[[140 107 145 111]
 [120 145 122 139]
 [144 130 142 115]
 [112 152 126 143]
 [152 136 145 106]]
=>
[[145 122]
 [130 142]]

[[115 131 114 112 117]
 [138 107 139 138 132]
 [142 109 143 144 136]
 [149 109 150 153 141]]
=>
[[107 139]
 [109 143]]

[[131 107 121 117 145]
 [131 131 122 120 121]
 [133 108 122 115 148]
 [122 105 117 135 127]]
=>
[[131 122]
 [108 122]]

[[143 135 110]
 [127 137 136]
 [143 129 129]
 [122 122 147]
 [149 106 130]]
=>
[[137 136]
 [129 129]]

[[109 156 117 144]
 [121 130 137 131]
 [127 122 141 126]]
=>
[[130 137]
 [122 141]]

[[131 125 142 104]
 [117 143 129 130]
 [145 126 146 101]]
=>
[[143 129]
 [126 146]]

[[142 148 125 136 152]
 [128 122 121 128 131]
 [126 132 129 135 130]
 [125 138 123 134 125]
 [128 134 123 132 130]]
=>
[[122 121]
 [132 129]]

[[132 135 131 121 136]
 [129 121 131 120 114]
 [125 105 125 136 137]
 [124 123 124 139 125]
 [142 146 141 127 114]]
=>
[[121 131]
 [105 125]]

[[125 142 142 111 121]
 [134 140 156 109 132]
 [139 139 121 112 121]
 [137 137 122 118 111]]
=>
[[140 156]
 [139 121]]
---
[[156 112 138 100 109 140]
 [128 106 140 154 129 123]
 [142 139 118 124 151 127]]
=>
[[156 138 109]
 [128 140 129]
 [142 118 151]]

[[140 135 143 111 137 121 130 110 145 127]
 [129 135 128 142  99 146 114 107 139 140]
 [156 119 153 110 129 141 115 121 138 117]
 [131 146 125 128 117 144 119 135 123 139]
 [137 142 142 109 134 130 123 124 128 135]
 [126 150 123 137 105 144 119 126 137 126]
 [137 140 127 138 117 136 131 130 113 143]
 [131 144 132 130 104 155 116 122 151 122]
 [143 127 153  98 133 136 119 125 120 150]]
=>
[[140 143 137 130 145]
 [129 128  99 114 139]
 [156 153 129 115 138]
 [131 125 117 119 123]
 [137 142 134 123 128]
 [126 123 105 119 137]
 [137 127 117 131 113]
 [131 132 104 116 151]
 [143 153 133 119 120]]

[[101 103 100 101 102 108 116 122 134 146]
 [102 109 116 121 134 145 152 147 141 139]
 [108 116 122 134 145 152 147 142 139 128]]
=>
[[101 100 102 116 134]
 [102 116 134 152 141]
 [108 122 145 147 139]]

[[128 129 118 123 124 111 134]
 [128 130 115 124 124 116 134]
 [128 128 108 126 127 134 133]
 [128 129 112 125 126 121 134]
 [128 129 113 125 126 123 133]
 [128 130 116 123 123 112 134]
 [128 131 116 121 123 107 134]
 [127 126 118 133 123 125 126]
 [128 127 129 127 128 129 128]]
=>
[[128 118 124 134]
 [128 115 124 134]
 [128 108 127 133]
 [128 112 126 134]
 [128 113 126 133]
 [128 116 123 134]
 [128 116 123 134]
 [127 118 123 126]
 [128 129 128 128]]

[[117 123 147 120 126 120 151]
 [123 138 145 106 117 106 132]
 [124 147 102 139 118 116 140]
 [145 113 104 150 148 142 126]
 [104 142 113 137 150 131 132]
 [111 131 119 111 120 131 118]
 [149 146 105 149 127 116 153]
 [123 146 114 121 106 111 126]
 [123 141 150 146 142 123 134]
 [143 116 112 132 139 135 149]
 [137 144 132 115 133 129 124]
 [153 107 123 118 103 110 147]]
=>
[[117 147 126 151]
 [123 145 117 132]
 [124 102 118 140]
 [145 104 148 126]
 [104 113 150 132]
 [111 119 120 118]
 [149 105 127 153]
 [123 114 106 126]
 [123 150 142 134]
 [143 112 139 149]
 [137 132 133 124]
 [153 123 103 147]]

[[114 130]
 [127 103]
 [114 129]
 [111 128]
 [121 124]
 [116 123]
 [117 140]
 [128 136]
 [144 150]
 [116 114]
 [131 117]]
=>
[[114]
 [127]
 [114]
 [111]
 [121]
 [116]
 [117]
 [128]
 [144]
 [116]
 [131]]

[[127 131 113 145 115 128]
 [116 130 110 140 134 132]
 [128 125 103 132 136 131]
 [117 142 132 142 140 124]
 [131 142 145 138 124 119]]
=>
[[127 113 115]
 [116 110 134]
 [128 103 136]
 [117 132 140]
 [131 145 124]]

[[126 128 115 120 125 128 143 130 145 107]
 [123 139 126 125 133 117 131 137 116 128]
 [137 117 140 114 126 120 129 122 131 128]
 [137 123 121 120 127 118 144 135 115 145]]
=>
[[126 115 125 143 145]
 [123 126 133 131 116]
 [137 140 126 129 131]
 [137 121 127 144 115]]

[[122 117 128 120 127 122 119 131 131 123 135]
 [143 121 128 129 127 130 119 135 121 128 120]
 [133 125 124 131 133 126 123 132 134 115 130]
 [131 131 132 136 138 143 125 122 132 105 120]
 [120 126 120 114 134 133 122 130 128 107 128]]
=>
[[122 128 127 119 131 135]
 [143 128 127 119 121 120]
 [133 124 133 123 134 130]
 [131 132 138 125 132 120]
 [120 120 134 122 128 128]]
---
[[128 112 136 121 151 119 125]
 [134 143 132 127 105 124 123]
 [130 123 140 144 129 141 121]
 [116 128 144 139 129 143 132]]
=>
[[116 128 144 139 129 143 132]
 [128 112 136 121 151 119 125]
 [130 123 140 144 129 141 121]
 [134 143 132 127 105 124 123]]

[[123 117 141 116 118 135 115 148 105 138 139 109 136 142 138]
 [114 147 111 156 154 128 145 113 128 117 118 144 115 117 125]
 [121 121 117 109 111 148 121 118 115 130 128 121 130 131 133]
 [136 108 122 114 111 141 108 118 129 118 117 116 124 114 115]
 [149 124 139 113 112 103 129 146 142 141 141 129 135 141 136]]
=>
[[114 147 111 156 154 128 145 113 128 117 118 144 115 117 125]
 [121 121 117 109 111 148 121 118 115 130 128 121 130 131 133]
 [123 117 141 116 118 135 115 148 105 138 139 109 136 142 138]
 [136 108 122 114 111 141 108 118 129 118 117 116 124 114 115]
 [149 124 139 113 112 103 129 146 142 141 141 129 135 141 136]]

[[135 134 131 135 104 112 134 122]
 [120 112 114 131 107 135 133 124]
 [128 131 130 134 128 121 136 124]]
=>
[[120 112 114 131 107 135 133 124]
 [128 131 130 134 128 121 136 124]
 [135 134 131 135 104 112 134 122]]

[[126 123 115 130 141 130 132 133 119 142 130 151]
 [135 124 127 126 122 124 126 129 131 124 130 125]
 [122 117 112 126 119 122 130 130 117 122 131 144]]
=>
[[122 117 112 126 119 122 130 130 117 122 131 144]
 [126 123 115 130 141 130 132 133 119 142 130 151]
 [135 124 127 126 122 124 126 129 131 124 130 125]]

[[133 107 129 122]
 [119 104 126 128]]
=>
[[119 104 126 128]
 [133 107 129 122]]

[[130 117 122]
 [142 107 129]
 [157 152 123]
 [118 107 148]
 [108 107 131]
 [105 106 130]
 [138 101 134]
 [117 110 138]
 [103 105 128]
 [102 112 128]
 [120 128 117]]
=>
[[102 112 128]
 [103 105 128]
 [105 106 130]
 [108 107 131]
 [117 110 138]
 [118 107 148]
 [120 128 117]
 [130 117 122]
 [138 101 134]
 [142 107 129]
 [157 152 123]]

[[125 134 141 131 111]
 [108 136 126 135 123]
 [128 130 144 134 112]
 [130 151 124 113 108]
 [116 154 130 113 106]
 [139 123 128 127 120]
 [147 125 132 105 133]
 [114 144 115 126 116]
 [141 124 124 106 125]
 [126 117 124 133 133]]
=>
[[108 136 126 135 123]
 [114 144 115 126 116]
 [116 154 130 113 106]
 [125 134 141 131 111]
 [126 117 124 133 133]
 [128 130 144 134 112]
 [130 151 124 113 108]
 [139 123 128 127 120]
 [141 124 124 106 125]
 [147 125 132 105 133]]

[[112 117 145 132 122 135 150 114 121]
 [113 121 111 119 115 119 105 114 111]
 [137 134 142 140 141 142 108 144 138]
 [145 139 111 124 129 116 126 138 148]
 [135 123 131 129 137 131 135 115 134]]
=>
[[112 117 145 132 122 135 150 114 121]
 [113 121 111 119 115 119 105 114 111]
 [135 123 131 129 137 131 135 115 134]
 [137 134 142 140 141 142 108 144 138]
 [145 139 111 124 129 116 126 138 148]]

[[139 135 101 108 126 107 115 119 141]
 [133 151 126 118 152 105 108 137 154]]
=>
[[133 151 126 118 152 105 108 137 154]
 [139 135 101 108 126 107 115 119 141]]
---
[[119 151 133]
 [117 123 114]
 [109 139 108]]
=>
[[117 123 114]
 [109 139 108]]

[[124  99 111 107]
 [124 106 121 133]
 [124 105 120 126]]
=>
[[124 106 121]
 [124 105 120]]

[[130 136 130 129]
 [114 117 110 105]
 [154 148 147 143]]
=>
[[114 117 110]
 [154 148 147]]

[[126 104 135 116]
 [129 124 131 121]
 [124 120 143 130]]
=>
[[129 124 131]
 [124 120 143]]

[[131 120 105]
 [129 128 131]
 [128 129 134]
 [125 121 137]
 [121 133 118]]
=>
[[129 128 131]
 [128 129 134]]

[[107 130 133 139]
 [146 128 129 144]
 [140 130 136 147]
 [105 128 125 134]]
=>
[[146 128 129]
 [140 130 136]]

[[105 106 154]
 [120 120 152]
 [ 99 104  99]
 [115 119 122]]
=>
[[120 120 152]
 [ 99 104  99]]
